In the rows, zero is written as 128.
These are runs of 6 systems, one row a step. Runs of the same system follow the same rule from any start.
path 1, Q_653 (9 x 18):
[[132  84 199 131  85 123 158 116 184 154 128 128  87 129 125 121 102 125]
 [155 179 153  68 133 122 134 140 183 131 124 126 119  77 157 146 143 170]
 [186 163  90 105 122 121 131 154  86 127 131 130 200 126 125 134 116 173]
 [120  94 101 160  80 126 144 137 119 159 137 111 152 181  65  99 110 158]
 [ 73 136 188 135 103 143 134  99 154 161 160  93  91 113 118 102 129 146]
 [166 171 189 100 125 108 156 111 121 141 163 137 127  73 168 161 127 125]
 [182 130  94  89 112  84 158 159 143 129 130 135 164 156 119 185 107 143]
 [108 137  72 121 117 172 139 129 162 140 126  82 150 175  93 112  94 173]
 [116 161 164 183 142 166 158  95 102 167 160 119 115 117 121  86 135 163]]
path 2, Q_653, 9 rows:
[[134 138 123 136 170  84 102 126  63  91 104  88 155 156 125 160 108 129]
 [140  80 134 178 116 159 120 143 137 145  88  97 134 190 143 122  75  89]
 [113 126 163 152 131 185 121 143 194 151 104 159  85 127 155 116 166 143]
 [127 166 157  99 151 126  91 135  94  98 125 181 141  93 145 148 176 169]
 [151  76 122 114 116  90 110 129  71  82 102 144 172 155 100 135  87 134]
 [123  66 128 140 104 135 122 124 174 129  81  89 100 146 104  73  88 129]
 [135 163 162 135 127 155 108 140 158 157 118 111 100  58 165  76 163 139]
 [162 149 132 114 100  98 106 166  83 137 147 177 169  89 151 142 175 123]
 [109  76  84  84  73 104 116 137 125 107 137 150 165 158  84 137 105 118]]
path 3, Q_964, 9 rows:
[[179 129  85  87 151 119 165 127 149  97 131 192 131 106 141 162 136 111]
 [112 121  38 127 143  98 116 146 114 107 110 115 157 171  78 131 138 145]
 [ 87 140 120 193 144 149 120 100  81 150 143  76 118 148 112  85 126 114]
 [123 128 197 171 134 115 147 116 135 159 152 138  79 110 161 148 154  77]
 [121 129 141  69 133 116 103 145 154  92 121 157 128 132 167 208 135 101]
 [141 125  70 101 160 176 124 118 106  79 106 158 170 153 125 138  95 142]
 [142 106  94 205 164 129 146 124 115 133  99 136 109 152  86  71 146 151]
 [ 83 132 172 172 132  86  82 142 112 146 121  83  94 117 130 112 177 119]
 [119 130 195 106 105 145  92 122  92 125 147 146 147 105 185 159 115  82]]
path 4, Q_258:
[[121  84 107  69 106  85 101 141 121  76 106 149 158 153  97 160 111 136]
 [111 117  87 121 134 153 124  94 116 106 115  60 144 138 103  82  68 129]
 [148 141 126 175 137 132 165 109 141 163 141 115  87  73 126  58 154 114]
 [125 130 143 118  88  73 110 166 140 152 150 151 123  99 145 160 190  94]
 [112 117 112  68  93 144 109 126 106 103 159 145 181 152 142 183  90  93]
 [125 124  83 115 162 171 182  73 143 101 137 136 117 137  97 110  91 140]
 [116 158 110 150 182  81 139 118 152 124 117  90  73  99 111 106 176 139]
 [137 154 139 152 126  81 102 159  85 151 140  94 147 117 169 161 149  76]
 [142 107 119 145  97 177 152 136 131 151 151 168 156 178 148 172  94  86]]
path 5, Q_752 (9 x 18):
[[130  80  72 132  89 131 139 111  98 125 145 120 157 135  91  81  86  95]
 [ 91 110  98 139 128 135 143  99 178 134 136 101  71  99 115  80 139  86]
 [122 154 138  83 131 102 118 115 135 115 152 124 111  56 169 147 156  74]
 [167 114  95  95 104 111 151 127 101 120 161 164 167 125 145 173 101  70]
 [110 116  35 138 140 154 160 116 148 126 145 126 131 172 102 138 116  96]
 [ 77 174  94 147 189 144 136  90 122 121 154 109  89 103 133 122 170 102]
 [135 144 165 153 157  90 135 111  76 124 152 153 115 110 160 177 158  71]
 [128  96 122 140 124 126 125 146 124 121 122 147 148 201 145 206 104  77]
 [ 97 136  86 139 177 207 117 116 142 103 106 138 128 174 142 142 113 129]]
path 6, Q_322:
[[102 132 146  79  96 161 166  90 153 131 178 169 129 126 105 143 112 157]
 [152 135 136  93 162  80 183  84 143  97 129 109 103 118  98 142  94 162]
 [164 156 118 150 156  74 133 146 125 144  97  40 133 139 133 130 105 137]
 [135 167 121 180 108 162 116 172 130 196 137  88 149 141 158 117 141 125]
 [101 161 144 126  99 172 143 139 147 168 180 181 133 122 129 143 172 156]
 [109 143 158  75 133 108 156  92 124  98 161 163 129 130  98 177 126 178]
 [155 124 149 126 161  91 156  98 116 101 102  79 128 161 105 147  66 160]
 [161 141 138 188 149 129 129 156 151 167  83  62 116 147 145 100 114 142]
 [132 177 146 152 111 161 101 174 144 183 136 132 134 107 165 118 183 155]]
path 7, Q_752 (9 x 18):
[[128  92 104 164 114 122 140 164 156 142 118 190 120 180  96 145 174 142]
 [ 43 154 129  98 143 139  76 115 117 103 136  90 131 143 111 141 136 159]
 [160 121 191 151 154 138 147  79  73 110 124 139 121 104 140 100  88 127]
 [172  79 133 157 123  81 132 173 172 132  73 137 105 163 123 143 140 122]
 [ 96 156  96  93 114 165  58 168 144 128 105  87 168 133 150 128 131 141]
 [148 127 142 141 116 181 140  98  78 131 148 183 145  87 127  68 131 144]
 [118  72 141 137 107  57 146 131 154 119 119 152  90 139  73 122 156 139]
 [ 92 139 133  78 120 107  85 126 136 111 119  39 140 125 138 139  88 116]
 [195 127 134 137 125 178 156 109 123 140 124 141 139  89 170  87  86 102]]
path 8, Q_258, 9 rows:
[[ 66 148 128 149 120 155 111 132 135 156 142  74 139 192 115 152 116 152]
 [136 161 199 156 160 175 155  87 114 139 145 140 105 110 157 124 119 147]
 [184 118 166 129 147  86 147 156 157 120  90 173 110 132 132 163 148 162]
 [126 133 107 107 120 129  70 177 138 120  81  81 175 172 137 153 102 156]
 [146 143 123 166 125 204 127 118  91 151 127 123 160 133 132  74 102 163]
 [133 113 176 165 112 114 147 134 143 156 126 174  91 117  96  94 177 181]
 [111 116 195  84  91  79  76 152 124 117 114 107 138 120 137 156 129 147]
 [180 111 137  96 101 156 133 119 104 113 113 120 180 122 146 113  47 130]
 [159 114  87 131 109 147 164 137 188 147 111 135 119 119  91  67 129 174]]
path 9, Q_264:
[[146 128 164 108 145 127 130  90  80  90 115  93 156 144 125 136  53 150]
 [194 113 140 184 154 116 154 139 151 148  73 100 101 134 134  89 112 144]
 [111 161 131 132 107 124  76 185 170 170 111  98 123 110 151 116 185 145]
 [126 154 153  88  79 149 112 128  85 143 175 157 180  91 134 121 134 157]
 [153  72 148 108 101 100 175  98 135 109 128 166 122 137  77 114  92 160]
 [ 99 119 128 108 145 101 121 115 180 107  95  50  88 135 112 120  97 137]
 [157 192 122 134 147 123 128 133 107 155 138  57 146  82 169 113 121 113]
 [186 126 104 145  76 117 152 176 135 180 144 159 159 123 128 121 152 133]
 [ 73 113 114  95  75 159 124 133 178 140 150 139 133 158  94 131 131 158]]
path 10, Q_964 (9 x 18):
[[169 170  97  78 154 133 132 136 141 112 125 106 156 103 180 167  97 103]
 [171 140  47 152 132 155 149 162 126 147 128 161 167 158 125 138 141 133]
 [ 64 135  98 172 131 136 125 128 128 149 148 129 110 165  76 113 179 155]
 [ 75 146 197 142 149 110 133  75  89 122 165 106  96 114 122 139 131 122]
 [171 112 184 119 140 101 151 116 125 113 115 135 119 141 165 192  84  93]
 [157 125  88 112 148 160 109 168 179 111  73 128 142 168 155 158 113 135]
 [127 165  82 156 165 182 109 140 111 128 112 147 141 121 125  85 169 174]
 [116 118 167 184 120  94 127 124  69 144 147 160 118 121  95 101 178 151]
 [ 89  83 210 120  92  95  96 123 117 120 124 114 119 150 126 154 103 115]]
path 11, Q_322, 9 rows:
[[137 127  90  60 120 117 117 116 128  93 118  73 163 121 128 128  63 113]
 [170 124  65 169 132 139 166 117 124 152 130  98 130 114 119  68 105  99]
 [101 144  89 148 111  96 127 154 157 167 156 116 104 105 117 120 201  99]
 [ 83 157 135  87 102 129 113 117 105 132 191 123 152 114 154 182 133  82]
 [155 108 112 120 132 145 193  91 128 117 155 163 138 164 123 173  76 100]
 [128 134  74 139 182 112 158 123 187 112  99 101  84 160 108 150 132 134]
 [107 190 111 159 189 133 101 127  97 131 130  73 122 114 163 139 159 109]
 [140 135 146 195 128 143 130 145  72 157 152 174 150 159 148 159 153 104]
 [ 85  99 146 130 118 151 120 140 167 123 121 180 112 189 111 178 146 144]]
path 12, Q_264 (9 x 18):
[[100 110  61 158 154 128 137 110 117 118 141 108 112 150 124 134 127  43]
 [106 132  81 163 147 158 131 121 121 137 155 137 118 139 159 153 149  37]
 [112 126  85 139 146 167 136 125 127 120 154 193 127 144 150 173 157  66]
 [ 93 111  88 133 165 159 126 110 112  88 131 188 123 170 124 172 146  99]
 [ 95 113 114 168 192 148 116 101  86  84 114 155 113 170 130 155 134  95]
 [118 113 143 189 183 137 103 126  90 111 100 156 108 154 158 151 152  79]
 [121 111 150 162 151 155  77 156 109 113  96 182 126 143 172 154 160  90]
 [119  99 148 125 140 172  78 134 102  89  94 203 136 127 154 128 149 121]
 [116  85 144 133 152 138  86 114  91  69  86 181 117 118 123  98 142 126]]

Which system made each of these runs?
path 13:
[[148 161  84 149 153 190 126 156 135 141 126 176 146 139 169 149 161 117]
 [ 87 133 109 155 159 142 112 134 103 114 129 180 131 172  98 154 179 163]]
 : Q_258
path 14, 2 rows:
[[ 71 141 129  72  94  83  99 128 126 118 154  80 143 121  95 142 134 159]
 [156 131 140 108 106 155 163  84 104 136 161  98 153 100 144 107  59 104]]
 : Q_653
path 15, 2 rows:
[[116 132 110 172 148 210 130 127 137 148 114 106 139 186 145 126  89 122]
 [118 150 152 161 176 170 127 126 149 128 110 175  84 110 140 114 186 162]]
 : Q_752
path 16, 2 rows:
[[154 101 182 109  91 139  99 128 113 120  94 101 159 121 137  90  64 157]
 [180  88 127 128  94 142 136 148 181 140  80 137 122 116 118  66 110 162]]
 : Q_752
path 17:
[[133  75 136 154 119 115 123 124 133 121 114 158  87  94 144  89 152  56]
 [ 96  97 101  71 100 110  81 147 149  98 124 139 130 114 145 153 141  66]]
 : Q_752
path 18, 2 rows:
[[159 113 144 169 118 112 206 111 133 163 164 166 108 145 118 153 134 103]
 [101 145 121  93 141  98 122 154 199 123 117 102 106 158 129 198 141 140]]
 : Q_322
path 19, 2 rows:
[[155 105 144 124 142  70 176  90 119 106 133  96 109 131 116 150  77  92]
 [151 138  86 128 147 125 123 159 174 140  96  65 133 154 163 158 100  87]]
 : Q_964
path 20:
[[154 137 159 140  98 168  93 176 106 152 120 180 173 138 164 138 148 151]
 [113  79 149 109  88 127 118 134 124 104 124 201 144 155  84 131 136 175]]
 : Q_653
path 21, 2 rows:
[[150 117 124 158 110 117 116 187 134 153 112 136 155 193 148 189 131 107]
 [ 83 142 100 119 135 221 113 129 169 128 124 138 132 166 141 141 125 150]]
 : Q_322
path 22:
[[199 138  86 128 134 111 123 179 106 125 102 163 173 123 146 141 151 137]
 [ 78 117  66 135 108 151  89 152 113 127 124 124 162 172  86 108 142 154]]
 : Q_322
path 23, 2 rows:
[[180 163 122 119  97 117 144 151 103 156 153 166 165  76 133 103 165 162]
 [110 109 116 130  66  91 150 143 125 163 169 129 148 158  71 134 136 151]]
 : Q_752
path 24, 2 rows:
[[120 150 168 117 130 178  97 117 118 125 133 161 116  56 170  85 157 125]
 [172 103 127 115 118  66 125 141  83 104 124 191 146  95 121 136 159 118]]
 : Q_653
path 25 (2 x 18):
[[162 130 165 141 165 152 144 116 147 123 111 133  98 122 192 161 107  73]
 [157 135  87 112 159 134 109 174 159 102  90 174 134 136 158 168 164 123]]
 : Q_964
path 26 (2 x 18):
[[ 97 161 156  97 138 172 101 116 113 114 125 100 157 158 135 157  91 180]
 [183 143 157 158 167 140 176 102 115 128 107 137 121 123 119  99 104 189]]
 : Q_258
path 27:
[[176 141 165 104  93 119 161 145 193 167 130 131 111  86 145 115 132 160]
 [151 165 112  57  91 112 109 170 147 133 137 130 175  98 140 148 141 172]]
 : Q_258
path 28:
[[140 106  56 155 109 174 143 152 144 151 126 136 159 189 117 129 104 111]
 [ 66 160  96 144 158 175 123 107 151 129 145 130  95 115 112  97 179 145]]
 : Q_752
path 29:
[[105 156 113 150 124 149 158 149 172 171 160 159 114 157 117 161 182 151]
 [ 74 172 145 101 152 136 122  94  90 106 165 138 143 143 117 178 136 161]]
 : Q_653
path 30:
[[119  95 111 183  96 145 107 161  83 152 130 159 169 181 109 123 141 120]
 [ 56  92 154 124 109 175 114 107 173 124 133 159  89 145 111 118 142 129]]
 : Q_322
path 31:
[[113 128  88 123 112 214 137 112 151 139 136 103 151 149 127  95  74 127]
 [142 147 116 147 156 126 185  94 149 139 155 157  77  75 110  89 173 138]]
 : Q_322
path 32, 2 rows:
[[123 107 124 133 133 112 114 138 117 110 132 217 106 102 133 140 199 102]
 [ 79  85 108 106 125  98  81 126  92  77 117 131 147 170 109 165 117  91]]
 : Q_258
path 33, 2 rows:
[[125 181 133 172 181 125 132 143 114 143 140 127 118 153 159 193 170 116]
 [142 144 143 153 135 154 119 162 103 139 131 179 162 181 151 195 143 141]]
 : Q_264
path 34, 2 rows:
[[159 124  36 119 141 109 115 141 107 106 104  93 160 121 116  95 111 112]
 [117 124  79 191 108 141 121 144 105 172 145  97 137 129 121  77 148  85]]
 : Q_964
path 35 (2 x 18):
[[114 130  77 128 123  86 148 123 155 142 130  46 111 124  88  90 119 132]
 [120 170 116 142 105 114 146 128 122 186 177  57 138 107 138 122 126  95]]
 : Q_264
